[[136 139 138 136 112 135 107 142 135 139 146 134 112 143 134]
 [132 120 121 139 109 120 100 119 144 122 146 115 150 118 126]
 [132 130 128 129 120 134 105 131 125 131 140 132 135 119 117]]
|
[[117 119 135 132 140 131 125 131 105 134 120 129 128 130 132]
 [126 118 150 115 146 122 144 119 100 120 109 139 121 120 132]
 [134 143 112 134 146 139 135 142 107 135 112 136 138 139 136]]

[[126 116 113 134 130 115 112]
 [125 108 105 119 137 138 131]
 [116 112 134 130 116 113 137]
 [137 138 132 127 138 126 116]
 [138 130 127 138 125 116 112]
 [137 126 116 114 134 130 116]
 [131 127 138 125 116 113 133]
 [127 138 126 116 112 134 130]
 [102 120 136 138 132 127 138]
 [112 133 129 116 112 137 138]
 [119 136 138 131 127 138 125]
 [108 102 119 137 138 131 127]]
|
[[127 131 138 137 119 102 108]
 [125 138 127 131 138 136 119]
 [138 137 112 116 129 133 112]
 [138 127 132 138 136 120 102]
 [130 134 112 116 126 138 127]
 [133 113 116 125 138 127 131]
 [116 130 134 114 116 126 137]
 [112 116 125 138 127 130 138]
 [116 126 138 127 132 138 137]
 [137 113 116 130 134 112 116]
 [131 138 137 119 105 108 125]
 [112 115 130 134 113 116 126]]

[[133 123 133 117 132 133 120 104 114 131 142 126 127 148 126]
 [130 123 122 132 146 139 144 114 131 130 141 130 139 130 131]
 [112 127 122 125 125 128 131 143 113 122 136 135 127 130 137]
 [127 133 133 129 124 132 124 132 128 130 126 129 133 127 123]]
|
[[123 127 133 129 126 130 128 132 124 132 124 129 133 133 127]
 [137 130 127 135 136 122 113 143 131 128 125 125 122 127 112]
 [131 130 139 130 141 130 131 114 144 139 146 132 122 123 130]
 [126 148 127 126 142 131 114 104 120 133 132 117 133 123 133]]

[[128 144 134 127 130 125 123 136 121 136 124 126 127 131]
 [133 108 119 128 123 132 145 117 149 117 128 140 138 128]
 [122 138 137 136 140 128 105 144 102 140 137 113 118 129]
 [118 125 130 130 132 128 110 129 108 129 135 113 115 122]
 [114 118 142 140 139 110 123 138 121 142 110 141 133 140]
 [137 113 118 125 120 127 152 118 156 117 120 147 143 132]]
|
[[132 143 147 120 117 156 118 152 127 120 125 118 113 137]
 [140 133 141 110 142 121 138 123 110 139 140 142 118 114]
 [122 115 113 135 129 108 129 110 128 132 130 130 125 118]
 [129 118 113 137 140 102 144 105 128 140 136 137 138 122]
 [128 138 140 128 117 149 117 145 132 123 128 119 108 133]
 [131 127 126 124 136 121 136 123 125 130 127 134 144 128]]

[[128 128 128 129 129 128 128 128]
 [135 120 105 134 122 123 125 131]
 [128 128 128 128 127 129 128 128]
 [128 128 127 129 128 129 129 127]
 [128 128 128 128 128 128 128 128]
 [124 120 131 100 119 146 149 132]
 [127 129 128 129 128 129 128 129]
 [128 133 142 118 128 139 130 128]
 [128 128 129 128 128 128 128 128]
 [132 128 117 139 124 108 130 117]]
|
[[117 130 108 124 139 117 128 132]
 [128 128 128 128 128 129 128 128]
 [128 130 139 128 118 142 133 128]
 [129 128 129 128 129 128 129 127]
 [132 149 146 119 100 131 120 124]
 [128 128 128 128 128 128 128 128]
 [127 129 129 128 129 127 128 128]
 [128 128 129 127 128 128 128 128]
 [131 125 123 122 134 105 120 135]
 [128 128 128 129 129 128 128 128]]

[[121 153]
 [118 121]
 [151 142]
 [148 141]
 [129 138]]
|
[[138 129]
 [141 148]
 [142 151]
 [121 118]
 [153 121]]

[[116 119 112 140]
 [120 115 108 145]
 [140 120 134 134]
 [121 115 115 141]
 [120 116 113 139]
 [138 135 141 120]
 [152 104 144 154]
 [120 124 118 131]
 [151 101 151 151]
 [120 116 113 142]
 [136 134 137 118]
 [122 116 113 140]]
|
[[140 113 116 122]
 [118 137 134 136]
 [142 113 116 120]
 [151 151 101 151]
 [131 118 124 120]
 [154 144 104 152]
 [120 141 135 138]
 [139 113 116 120]
 [141 115 115 121]
 [134 134 120 140]
 [145 108 115 120]
 [140 112 119 116]]
---
[[138 128 124 113]
 [126 104 119 133]
 [137 134 141 135]
 [122 134 128 131]
 [133 125 123 119]]
|
[[133 122 137 126 138]
 [125 134 134 104 128]
 [123 128 141 119 124]
 [119 131 135 133 113]]

[[126 125 129 122 128 130 128]
 [124 114 147 110 122 120 148]
 [108 140 110 145 137 117 108]
 [114 116 152 103 112 115 157]]
|
[[114 108 124 126]
 [116 140 114 125]
 [152 110 147 129]
 [103 145 110 122]
 [112 137 122 128]
 [115 117 120 130]
 [157 108 148 128]]

[[121 133 129 102 113 129 149 110]
 [119 123 124 153 122 142 121 134]
 [122 133 128 104 112 128 148 110]
 [153 138 117 121 126 112 138 111]
 [128 133 124 108 113 126 146 110]]
|
[[128 153 122 119 121]
 [133 138 133 123 133]
 [124 117 128 124 129]
 [108 121 104 153 102]
 [113 126 112 122 113]
 [126 112 128 142 129]
 [146 138 148 121 149]
 [110 111 110 134 110]]

[[129 119 138 135]
 [128 136 123 125]
 [142 128 138 133]
 [144 127 137 131]
 [104 128 124 134]
 [100 126 124 136]
 [133 118 137 132]
 [140 141 124 123]
 [127 136 122 125]
 [117 125 127 131]]
|
[[117 127 140 133 100 104 144 142 128 129]
 [125 136 141 118 126 128 127 128 136 119]
 [127 122 124 137 124 124 137 138 123 138]
 [131 125 123 132 136 134 131 133 125 135]]

[[113 150 129 110 118 127 115 124 137 153 133 122]
 [117 140 131 113 120 142 139 139 142 147 148 122]]
|
[[117 113]
 [140 150]
 [131 129]
 [113 110]
 [120 118]
 [142 127]
 [139 115]
 [139 124]
 [142 137]
 [147 153]
 [148 133]
 [122 122]]

[[131 108 131]
 [123 127 126]
 [134 143 103]
 [121 119 132]]
|
[[121 134 123 131]
 [119 143 127 108]
 [132 103 126 131]]

[[134 124 125]
 [125 136 126]
 [150 135 139]
 [120 143 138]]
|
[[120 150 125 134]
 [143 135 136 124]
 [138 139 126 125]]

[[123 123 131 133 134 129 110 141 133 133 132 138 138 119 130 136]
 [139 118 120 134 119 128 140 127 121 135 122 131 123 133 125 130]
 [127 148 127 124 129 129 137 124 135 135 100 113 138 123 128 131]
 [120 128 135 134 139 122 115 117 123 135 139 123 119 120 131 128]
 [124 129 129 117 130 135 125 126 135 111 134 127 127 136 121 125]
 [124 130 129 115 130 135 125 126 136 107 136 127 127 138 121 123]]
|
[[124 124 120 127 139 123]
 [130 129 128 148 118 123]
 [129 129 135 127 120 131]
 [115 117 134 124 134 133]
 [130 130 139 129 119 134]
 [135 135 122 129 128 129]
 [125 125 115 137 140 110]
 [126 126 117 124 127 141]
 [136 135 123 135 121 133]
 [107 111 135 135 135 133]
 [136 134 139 100 122 132]
 [127 127 123 113 131 138]
 [127 127 119 138 123 138]
 [138 136 120 123 133 119]
 [121 121 131 128 125 130]
 [123 125 128 131 130 136]]

[[120 132 127 107 123 119 108 128 116 118 112 146 129 124]
 [146 126 118 131 130 127 131 115 124 150 129 111 119 122]
 [125 115 120 106 120 118 109 120 114 118 107 144 124 120]]
|
[[125 146 120]
 [115 126 132]
 [120 118 127]
 [106 131 107]
 [120 130 123]
 [118 127 119]
 [109 131 108]
 [120 115 128]
 [114 124 116]
 [118 150 118]
 [107 129 112]
 [144 111 146]
 [124 119 129]
 [120 122 124]]
---
[[121 128 144 118 116]
 [147 120 126 127 149]]
|
[121 120]

[[ 99 151 106 128 105]
 [134 110 133 130 135]]
|
[ 99 110]

[[116 144 128 118]
 [120 117 128 127]
 [120 122 149 139]
 [134 124 128 137]]
|
[116 117 149 137]

[[106 129 129]
 [123 129 131]
 [149 124 127]]
|
[106 129 127]

[[118 105 144 135]
 [137 105 146 130]]
|
[118 105]

[[136 140]
 [104 137]
 [107 126]
 [114 118]
 [121 120]]
|
[136 137]

[[122 104]
 [128 151]
 [128 155]
 [137 134]]
|
[122 151]
---
[[140 133 129 155 140]
 [142 148 149 156 150]
 [125 126 110 136 118]]
|
[140 148 110]

[[106 150 107]
 [105 152 132]
 [151 107 105]]
|
[106 152 105]

[[117 122 115 136]
 [124 125 131 136]
 [104 108 119 152]]
|
[117 125 119]

[[117 140 118 138 131]
 [149 112 148 116 125]
 [121 123 120 127 132]]
|
[117 112 120]

[[106 109 151]
 [147 108 108]
 [107 146 146]
 [150 108 150]]
|
[106 108 146]

[[112 134 131 114 129]
 [122 131 121 126 128]
 [147 101 139 144 145]]
|
[112 131 139]

[[114 141 121 123 143]
 [129 138 137 113 139]
 [117 136 125 125 150]]
|
[114 138 125]

[[148 112 152]
 [111 108 113]]
|
[148 108]
